(in the rows, 128 means zero)
Families of rows that turns and mirrors carry onto each other, the same ones carrying the whole set onto itself: the rest of each named row's family, in list order
4 families of 4 rows
Q476: [ 87 136 116  83 110 141 144 120 142 105 131 117 125]
Q886: [136 147 136 133 107 128 164 168 129 130 137 137 142]
Q92: [107 131 112 143  86 137 152 128 142 134  92 146 129]
Q391: [107 129 119 135 146 151 156 136 165  86 151 140 121]
Q725: [121 147 112 134  97 133 147 138 113  98 103 108 151]
Q595: [153 156 137 134 117 122 157 158 122 103 129 129 123]
Q227: [143 131 109 139 106 154 163 148 123 132 122 156 104]
Q810: [113 158  88 104 133 143 153 144 137  79 140 132 136]
Q620: [112 120 120 143 109 115 150 126 126 115  87 142 115]
Q824: [115 117 109 127 123 154 174 155 163  80 148 154 121]
Q536: [132 109 117 136 107 124 162 110 125 116 109 130 151]
Q877: [ 74 142 135 117  92 153 157 130 124  86 144 142 120]
Q466: [130 129  98 117 139 139 163 114 152  97 151 154 140]
Q198: [113 153 129 135 115 139 154 170 104 119 131 157 119]
Q416: [ 91 138 117  86  88 130 166 123 147  94 143 145 125]
Q750: [106 112 115 119  91 177 162 117 144  99 142 136 110]

The rest of the family of Q595: Q476, Q92, Q824
The rest of the family of Q391: Q886, Q620, Q416
The rest of the family of Q198: Q536, Q877, Q466

Families of rows that turns and mirrors carry onto each other, the same ones carrying the whole set onto itself: the rest of each named row's family, in list order
5 families of 8 rows
Q351: [162 125 125 160  99 153 134 122 176 125 136 149  93 119 154 126 136 140
  88 148 132  98 129 118 134 195 131 106 102 158 132  58 123]
Q479: [132 135  92 118 102 133 112 125 132  82 163 117  78 111 146  92 113 127
 134 108  95 130 107  97 142 166 132  98 141 103 120 121 104]
Q166: [161 134 100 154  88 136  86 136 130  81 144 119  71 109 147 114 111 113
 123 102  86 136  90  82 125 172 115  98 137 114 129 112  96]
Q661: [148 136 122 144 102 157 140 129 192 135 134 130 106 114 147 126 119 158
  92 159 133 107 139 121 131 195 121  91 104 148 119  71 122]
Q923: [159 122 128 154  99 154 158 121 171 113 122 128 108 112 162 100 136 132
  96 152 140 119 144 129 144 181 130 116 127 153 137  68 117]
Q115: [158 116 129 166 106 140 143 129 170 120 119 153  88 121 168 118 143 143
  92 133 137 103 132 121 137 206 118 116 108 162 133  63 116]
Q854: [158 120 127 149 111 149 155 143 168 127 118 124  97 100 172  96 126 136
 115 162 129 105 125 118 162 204 127 105 105 156 123  73 131]
Q323: [180 128 122 157  95 153 151 125 170 111 121 139 104 126 150 124 139 136
  94 138 132 125 139 139 137 187 135 114 126 160 136  70 116]
Q914: [186 126 130 158  97 148 145 138 163 124 107 140  84 105 160 116 135 131
 112 144 127 103 119 125 160 209 134 107 103 162 132  67 126]
Q422: [178 143  80 153  94 120  88 140 134  79 150 118  62 107 164 103 120 122
 133 104  98 112  96  94 142 175 122 104 112 131 143 124 102]
Q95: [142 139 126 141 110 140 147 141 193 139 116 131  99 112 158 119 116 161
  93 143 142 117 146 122 131 202 103  97 113 156 117  85 117]
Q398: [166 136 120 153  97 151 130 129 191 133 128 146 100 117 143 140 125 152
  87 149 132 105 133 123 130 198 122  95 103 154 126  67 121]
Q333: [156 150  99 128  91 118  90 142 146  93 130 121  75 114 139 125  87 135
 131 102  84 131  94  95 116 175 102 100 128 125 121 137  97]
Q195: [155 134  83 138  97 124 101 125 135  73 162 133  76 118 148 102 113 124
 126 102  94 120  89  99 143 169 135 106 145 106 122 110 100]
Q249: [163 151 102 129  82 120  95 145 137  88 144 128  78 106 154 120  83 122
 136 106  90 119  99 106 128 165 113 102 139 121 130 135  95]
Q991: [142 146 106 115  84 131 102 141 131  94 144 119  74 102 155 109  83 125
 146 117  94 128 109 101 128 161 114  98 132 116 129 144 100]
Q656: [156 134 119 141 103 151 157 136 190 121 122 117 123 114 158 109 117 144
  93 158 139 124 147 132 140 183 120 108 130 150 126  79 118]
Q713: [148 125 134 150 117 154 144 126 174 129 124 140  86 117 172 104 130 144
  96 151 155 107 142 130 149 194 121 106 117 150 132  75 114]
Q239: [177 141 115 150  99 149 151 141 190 122 122 129 119 128 144 134 126 145
  93 143 128 130 139 143 137 194 125 101 131 157 125  78 114]
Q55: [164 138 118 137 106 149 150 153 186 139 114 116 104 104 160 119 116 149
 116 158 124 114 132 122 158 211 115  90 111 154 114  87 132]
Q37: [131 117 130 149 116 142 154 133 176 130 124 135  97 114 168 104 137 149
  97 144 141 112 144 110 138 200 112 110 111 155 128  71 121]
Q884: [166 157  83 131  84 123  96 127 150  81 149 127  74 111 138 115  98 130
 121 100 101 122  91 107 135 166 129  99 145 109 117 123  92]
Q747: [149 149  81 123 100 128 102 149 144  98 153  93  72 105 154  98 108 138
 142 117 100 131 118  91 140 173 112  83 112 128 128 143 109]
Q642: [143 121 125 152 108 155 143 123 180 129 140 135 102 109 157 112 132 145
  90 160 134 102 137 116 136 193 122 100 100 147 127  62 126]
Q225: [166 126 130 155 115 153 139 131 167 128 124 153  83 129 162 124 139 145
  97 135 146 110 134 139 150 203 127 106 117 156 133  75 115]
Q39: [150 128  82 141 105 123 103 144 128  85 162 102  72 105 168  87 121 125
 142 116  99 120 108  89 151 176 115  97 113 125 137 129 108]
Q59: [150 136 124 145 116 148 145 138 188 138 127 134  98 118 171 114 117 153
  91 152 152 110 139 136 150 198 106 100 122 147 127  85 116]
Q986: [166 139 120 152 114 148 139 141 185 138 126 146  93 133 158 134 125 155
  95 137 144 113 136 145 148 209 116  99 123 154 128  81 112]
Q664: [167 140 123 158  98 134 136 138 190 130 112 149  92 122 153 134 127 156
  89 129 137 110 132 127 130 205 112 105 111 161 125  77 114]
Q287: [129 138 103 120 101 123 102 141 144  95 140 105  80 106 151 101  86 134
 137 117  89 133 106  86 123 167  96 103 123 117 119 135 101]
Q694: [163 132 103 146  92 116  90 129 125  81 135 134  66 114 147 116 107 124
 133  99  83 122  87  92 122 175 112 117 124 127 132 121  98]
Q545: [141 139  98 136  92 140  95 144 141  94 150  98  78 105 148 108  99 122
 130 117  89 145 104  82 124 167 101  86 134 111 118 128 100]
Q181: [188 144 121 150  96 149 143 150 178 134 106 136  93 110 148 135 124 149
 110 141 123 112 123 132 154 213 128  92 107 165 121  79 127]
Q271: [141 154  90 110  90 136 105 126 151  88 149 116  75 108 136 104  99 134
 127 109 105 133 105 100 135 162 128  90 140 104 111 132 101]
Q646: [179 159  80 136  87 122  90 145 147  93 142 109  61 103 147 118 107 135
 134 103 102 120 104 101 135 174 117  84 113 131 135 141 103]
Q289: [134 120 107 134 102 123 104 129 124  83 144 116  73 105 157  93 106 122
 136 114  88 124  98  79 127 167 105 116 124 123 131 120 103]
Q312: [140 123 100 149  95 139  95 135 129  85 155 108  75 105 154  99 110 113
 130 114  86 137  98  79 129 167 109  97 135 108 126 115  98]
Q417: [162 148  98 145  87 138  87 140 143  90 139 110  74 108 141 122  98 121
 122 103  89 140  98  88 120 169 107  87 133 115 117 125  94]
Q44: [161 132 102 140  88 123  96 144 122  81 153 134  79 114 160 117  98 117
 140 106  82 120  94 102 134 169 116 110 138 122 138 124  97]
Q852: [139 129 107 125  93 132 104 141 117  85 157 123  80 111 160 101  98 120
 147 115  84 128 107  99 136 166 120 105 132 118 133 131 103]

The rest of the family of Q646: Q854, Q914, Q422, Q55, Q747, Q39, Q181
The rest of the family of Q333: Q115, Q95, Q37, Q664, Q287, Q694, Q289
The rest of the family of Q479: Q923, Q323, Q195, Q656, Q239, Q884, Q271

Families of rows that turns and mirrors carry onto each other, the same ones carrying the whole set onto itself: the rest of each named row's family, in list order
5 families of 3 rows
Q578: [148 121 151 154 127 139 116 127 127 159 136 160 130 123 126 124 141]
Q338: [163 117 125 114 120 133 126 152 108 146 110  96 120 130 135 112 119]
Q220: [107 129 130 131 116 117 115 122 110  91 113 133 102 102 138  92 163]
Q148: [113 139 142 127 162 127 103 103 122 125 139 148 116 136 163 112 117]
Q250: [139 127 132 157 111 126 132 119 104 130 163 136 120 114 109 118 147]
Q608: [161 109 142 118 125 141 113 138 108 154 111 100 110 130 129 108 120]
Q552: [126 116 163 111 158 144  85 136 122 129 110 148 125 140 130 130 145]
Q252: [116 123 147 130 132 131 103 130 130 117  89 154 111 109 154  95 158]
Q482: [115 122 134 115 133 126 110 128  92  88 147 113 111 127 108 125 154]
Q953: [157 112 129 119 117 133 122 136  98 139 122  86 107 126 123 107 125]
Q316: [119 138 116 120 118 112 128 152 126 104  95 144 129 107 160 100 155]
Q634: [132 136 117  99 138 119 123 173 117 110 117 130 149 133 142 136 142]
Q753: [108 149 119 124 149 112 119 106 108 100 157 129 116 130 156 113 120]
Q763: [118 153 116 115 152 113 120 128 125 119 137 143 137 137 175 118 112]
Q226: [153 139 116 144 112 119 143 154 122 142 142 146 149 119 134 128 141]

The rest of the family of Q634: Q552, Q482
The rest of the family of Q338: Q608, Q953
The rest of the family of Q148: Q753, Q763
The rest of the family of Q226: Q578, Q250

Families of rows that turns and mirrors carry onto each other, the same ones carrying the whole set onto itself: the rest of each named row's family, in list order
5 families of 4 rows
Q421: [154 119 129 111 143 118 129 152 124]
Q829: [118 135 104 116  96 124 157  99 138]
Q447: [134 122 116 107 140 121 128 155 109]
Q311: [124 102 139 119 152 118 125 112 152]
Q976: [124 105 133 120 153 116 122 118 148]
Q549: [118 132  95 118  95 128 156 100 142]
Q681: [130 129 134 135  79 114 150 131 113]
Q952: [148 125 124 100 140 120 137 153 117]
Q297: [125 116  96 128 103 126 164 105 142]
Q440: [111 125 109 123  91 122 158 110 147]
Q469: [121 126 130 146  93 100 133 119 104]
Q208: [129 130 130 138  82 108 140 115 103]
Q837: [128 112 128 112 156 118 121 103 143]
Q257: [126  96 139 118 143 129 119 106 139]
Q838: [124 123 134 133  94  93 150 118 103]
Q116: [151 124 122 120 149 121 122 143 112]
Q781: [116 101 140 133 147 122 121 111 147]
Q29: [151 122 124 113 143 122 131 154 121]
Q650: [130 128  96 111 100 130 158 102 142]
Q596: [124 135 129 143  85 114 140 118 102]

The rest of the family of Q681: Q440, Q837, Q116
The rest of the family of Q549: Q311, Q208, Q29
The rest of the family of Q447: Q297, Q257, Q838

Families of rows that turns and mirrors carry onto each other, the same ones carrying the whole set onto itself: the rest of each named row's family, in list order
4 families of 4 rows
Q183: [111 109  99 118 109 144 155 126  93 131 130 133 117 150 119 123 120 137
 143 145 124 159 121 153  95 116 124 118 112 143]
Q761: [103 134  96 110 128 134 154 131  89 124 117 115 130 147 126 114 132 141
 136 139 130 127 110 140  94 114 107 120 113 124]
Q825: [124 136 123 131 147 120 110 121 160 122 116 124 135 142 128 138 153 138
 142 104 112 173 145 125 135 137 107 164 121 125]
Q26: [116 104 147 141 139  96 116 141 133 116 145 124 122 119 153  82 133 125
 121 110 132 106 155 123 131 104 131 110 121 129]
Q88: [128 142 118 123 140 138 124 119 148 125 106 127 112 153 117 138 148 136
 141 113 136 151 145 103 155 129 100 161 111 119]
Q857: [106 112 107 132  94 142 144 125  88 127 127 118 116 134 117 122 129 135
 148 138 137 135 124 168  97 110 119 114 116 132]
Q70: [110 131 114 134 137 132 111 131 164 130 105 121 125 151 135 138 163 142
 145 102 137 149 151 120 142 129 107 164 118 126]
Q205: [125 106 119 154 127 145 130 111 142 109 171 130 136 117  91 143 118 123
  96 138 112 145 125 148 129 146 149 142 121 124]
Q241: [124 133 134 122 144 100 105 142 128 115 131 136 115 102 145 106 138 118
 120 109 108 102 167 130 125 134 135  96 126 128]
Q373: [120 107 146 131 124 130 140 123 150 120 165 124 148 102 102 136 113 135
  94 151 117 116 134 143 118 152 131 126 114 125]
Q454: [123 107 130 113 137 134 123 115 148 119 166 129 124 104  92 139 120 125
  82 150 122 143 141 149 133 133 156 135 136 127]
Q355: [119 121 146 143 133  98 111 145 127 127 125 115 117 126 138  93 142 134
 129  95 125 123 167 126 117 117 132  90 145 123]
Q197: [120 115 137 144 133 134 131 118 151 121 168 129 131 111 102 146 118 133
  86 142 127 156 144 138 131 142 158 137 116 110]
Q733: [119 120  95 125 111 139 157 134 113 152 119 126 120 141 125 111 128 140
 149 150 130 139 109 159 105 110 125 120 113 153]
Q465: [123 113 135 145 135 103 114 131 124 116 144 133 108 123 146  90 134 136
 133 104 127 103 166 134 114 113 137  96 141 143]
Q161: [109 136 106 119 138 146 119 119 168 121 104 113 133 138 112 141 164 152
 143 121 105 144 137 120 142 124 107 146 103 135]

The rest of the family of Q26: Q88, Q454, Q733
The rest of the family of Q241: Q761, Q373, Q161

